Each row of Y is roughly a mix of the hidden directions of one of a few groups.
Y:
[[  2  -6 -11   9   1  14  -7  32  -6  -8]
 [-12  -7  11   3  -7 -16  19   4  -4 -25]
 [ -3  12  21 -21 -10 -12   7   5  13 -10]
 [-18  -8  18  17  10  -2  10   3  -3 -20]
 [  6   0  -7  15  -4 -10 -12 -31   2   9]
 [ -5  -7  11   4  -8  -4   4   9 -16 -31]
 [ 11  -6   2  -1  -5  25 -24  -4  -9 -13]
 [ -4  15 -15  -9  -2 -20 -13  12  -4  18]
 [ 11   1  13 -16  11  -8   4 -15   8  24]
 [ 10   5   9   1  11   5 -15  -3 -17  27]
 [-16  -2  15   5  19   5 -11  13   9  20]
 [  5  -9 -10  -7   0  14 -17 -23  15  11]
 [ -1  14  12 -13 -12 -10  -4 -18  22  -8]
 [ 12  -4  16   3 -10  14  16   4  -7 -24]
 [ 10  -8   1  -6  13   9 -10 -32   5  -5]
 [ 11 -13  -2   8   9  30 -12  -9  -7  -3]
 [ -8   8  20  -9  -5 -15  16  22  -7   3]
 [-10  14 -10  -6 -13   6  10  12  10  25]
 [  4  -2 -31  12  -6   7  -8  -8  12  13]
 [-23  -6  10   4   4  -5 -13 -18  20  -5]
 [  3   5   4 -12  -3  -4  -5 -32  19  -5]
 [  7  10  29 -20   2 -10  -1   1  12   1]
 [ 10   3  -7   9  17  23 -14   3  -7  18]
 [  6  -5   9 -18  11   5 -22  16  11 -13]
 [  2 -16   2  11   7   3  29   2 -12 -16]
 [ -4  13  25   4  -8  -2   8  16  -3 -19]
 [  4  15  17  -9  -7 -13  -8 -20  19  -1]
 [ 12  22  16   4  -2  10   8  23  -6   1]
 [-14   7  -6  -7  -5 -33   9   7   2   5]
 [ -9  16  26  13   7   9  -8  15   1  -6]
 [-11 -15  -8  -8 -10 -24  12 -13   4 -13]
 [ -3  11 -19  15 -18  -7  -2  11  10  17]
 [  1 -14 -25 -10   0 -13   5 -18   6  13]
 [ 12  -6  17  -7  21   5 -16   9 -17  -5]
 [-13   8  -7 -13  -9   7   4  21  22  10]
 [  6 -10  -8   6  15  22 -11 -17   8  15]
 [ -9  -6   4  20   9  -8 -15 -21  11  13]
 [ -5  -6 -22   8  -1  -1   9 -28  -3  13]
 [ 10   7  -8 -15  -7   0  -8  -7  31   8]
 [-12  17  28   6   0   5 -11   5  14  -4]
 [ -5 -15   5  13   6  -7  11  -7  -4 -30]
 [  4  -5  10 -14   9   7   8  23 -12 -20]
 [ 12  -8   8  13  12  -7 -15 -22 -16  -4]
 [ -6  -9  -8  16  25  14 -12  -5  -4  15]
 [  8  13  -2   4  -9  -5 -18 -20  22   6]
 [ -6  12 -11 -14 -13   5  -4  12  22  17]
 [ -1   7 -17  10 -17  -8  -1 -24  12  12]
 [-11   1 -21 -12 -16  -4  16 -12  16  -3]
 [ -2  10  22  -7 -21  -5   2   5   6 -22]
 [  8 -11  13  -9  14   3  -3  13 -11 -27]
 [  5 -10  18  11  21  -1  -2  -4 -24  -5]
 [  0  -8   0  13  11   2   6  21 -23  16]
 [  1  -9 -28  15   1   9  -5 -20   0   8]
 [  4   4 -19  21  -4  -1  -9   5   2  26]
 [-12   4  23   3 -10  -8   5   7   0 -26]
 [ -6   0 -24  20 -11   2   2  19  -5   9]
 [ 12 -12   1   5   3  -9 -11 -19  -2 -28]
 [ 17  -3  10  -5  -9  26   0 -15  14  -5]
 [  7  -6  14   3 -10   9   7   6 -14 -30]
 [ -8  -2  -9  -9  -9  -2  -6   6  31 -17]
 [ -3  -6 -20  18  -1   3   6  18 -13  19]
 [ -8  -9  14  11  21  -3 -23  -7  11   8]
 [ 13   6  -7  14  -1   2 -16  20   7  22]
 [  1   5 -20  15  -8  -3  -8 -23  11  15]
 [  1   6  -1  10  -4   1  23  -4 -27  14]
 [  3  -4  -9   6 -13  -7  21 -11  -8 -25]
 [ 16   9  -6  -1  -5  -1 -19 -18  -6  23]
 [  0  -6  11   9  -2   6   1  13 -21 -27]
 [ -5  -7 -13  21   0  12  -6  18 -17 -12]
 [  7 -15 -27   2  11  -2   5   2 -21   8]
 [ -7  -5   8   7   3   9  -4  10 -17 -31]
 [  3  -2 -27  20  -4   6 -10  -8   5  15]
 [ 14   8  -2 -22  -7   9  10  20 -14  -7]
 [-11  13  -8   3 -20 -15   4 -21  13   3]
 [-19  -5  -2  -7  -8  -2  22   9 -12 -20]
 [ -9  12  -2  12  19 -10  10  18  -6  18]
 [  0  -9   8  18  13  14   7  11 -19 -15]
 [ 16   7   7  -8   8   7  -8   5 -25  19]
 [  7  15  -5 -18  -7  10  -3  16  -2  25]
 [  3 -12 -30   6   1  20  -7  -3   4  -9]]

Here is one row from each group, named. Which group is each of the other rows in?
[  1  12 -16   0 -17  -3  -7 -15  13  22] -> (3)
[-20   9   6   3 -16 -16  18  12 -11  -5] -> (93)
[-17  -4   2  20  25   6 -13   5  -8   6] -> (87)

[  0  14  -4 -19 -21 -23  -5   6   3   1] -> (87)
[ -6  21   7  -2 -22 -17  -1   4  18   0] -> (93)
[  4   2  -1   6   4 -11   5 -19  -1  32] -> (93)
[  2  -5  23  -4  13   2   3  23 -18  -5] -> (93)
[ 23  -3   9  -7  10   2 -14  -4 -24  -7] -> (3)
[  7 -14 -15   1   1   7 -15   4 -27 -12] -> (87)
